In the data rows, the value 128 means zero.
Here are some numbered points:
[147  65 103  74 123 185 180 172] 0
[101  72  56 175 135 172 162 113] 1
[162  57 145  80 129 148 111  91] 2
[ 84  89  63 159  98 177 181 144] 3
[136  83  84 156 164 135 155 102] 4
[100  87  77 165  88 147 157 128] 5
[155 147 157 174 149  78 185  65] 6
[ 95  85 162 140  92 120  92  84] 7
[124  65 159 148 121 125 152 108] 8
[ 76 172  98 125  79 164  81 181] 9
[104  68  75 141 130 198 192 175] 10
[117 116  85  62 142 191 184 159] 11
[140  69  94  85 131 171 180 153] 12
[ 88  56  72 119 136 173 184 115] 13
[182 161 186  96 166  64 140  72] 14
[144 103 146 158 150  95 172  77] 15
[158 140 139 177  98  81 135 142] 16
[142 166 110 131 146  93 135 107] 17
[125 119 123 181 151  94 180 150] 18
[ 57 174 174 184 150 189  69 191] 19
[116 104 108 138  59 151 145 171] 20
[ 94  86 140 128  67 175 159 156] 21
[ 82 122 144 130  71 170 111 148] 22
[ 82  64  78 125 141 187 182 131] 23
[ 93 185  97 128 140  97  82 120] 24
[144 108  61 188  99 118 170 135] 25
[159 152 170 181 109  81 173  79] 26
Which two points above are nearest to each new point? Their numbers follow each, smallest number first.
[153 135 129 177  92  86 124 161] 16 18
[195 176 182  59 187  73  79 111] 14 17
[202 178 187  52 194  56  70  89] 14 17
[126 111 140 102 134 168 110 110] 2 22
[ 56 176 159 171 133 190  71 183] 9 19
[ 63 191  87 115  60 150  72 182] 9 22
[181  52 126  66 113 102 130  68] 2 8
[138 120  58 191  56  85 176 187] 20 25
[131 118  58 189  60  92 176 177] 5 25
[159 141 140 102 165 147 138 129] 2 17
[ 73  87 150 158  74 132  91  86] 7 22
[150 157 138 108 137 105 112 123] 17 24
[123  61 156 163 129 116 156 118] 8 15
[178 156 184 105 159  64 154  61] 6 14
[105 136 168 179  94 154  93  70] 7 22
[ 77 183 104 105  78 178  80 154] 9 22
[144 179 122 119 167  70 128 104] 17 24
[147 159 134  98 186 139 121 115] 17 24
[ 54 197  93 162  65 180  53 177] 9 22
[204 189 199  49 203  53  54 126] 14 17
[ 79 126 145 140  61 165  97 147] 21 22
[ 74  71 160 156  72 124  95  66] 7 8
[115 128 169 166 103 147  96  72] 7 8
[152  99  64 175 108 111 165 129] 5 25
[ 83 163 102 149  71 158  81 165] 9 22
[ 70  78 163 132 109 149  90  69] 7 8
[158 139 120  80 108 114 149 140] 12 17
[ 64 176  72 100  91 178 108 161] 9 22
[142 119  66 122 139 142 167  80] 4 17
[ 62 188  98 110  75 179  66 184] 9 22
[194 177 192  65 198  75  76 126] 14 17
[122 118  97 107  78 150 156 180] 20 21
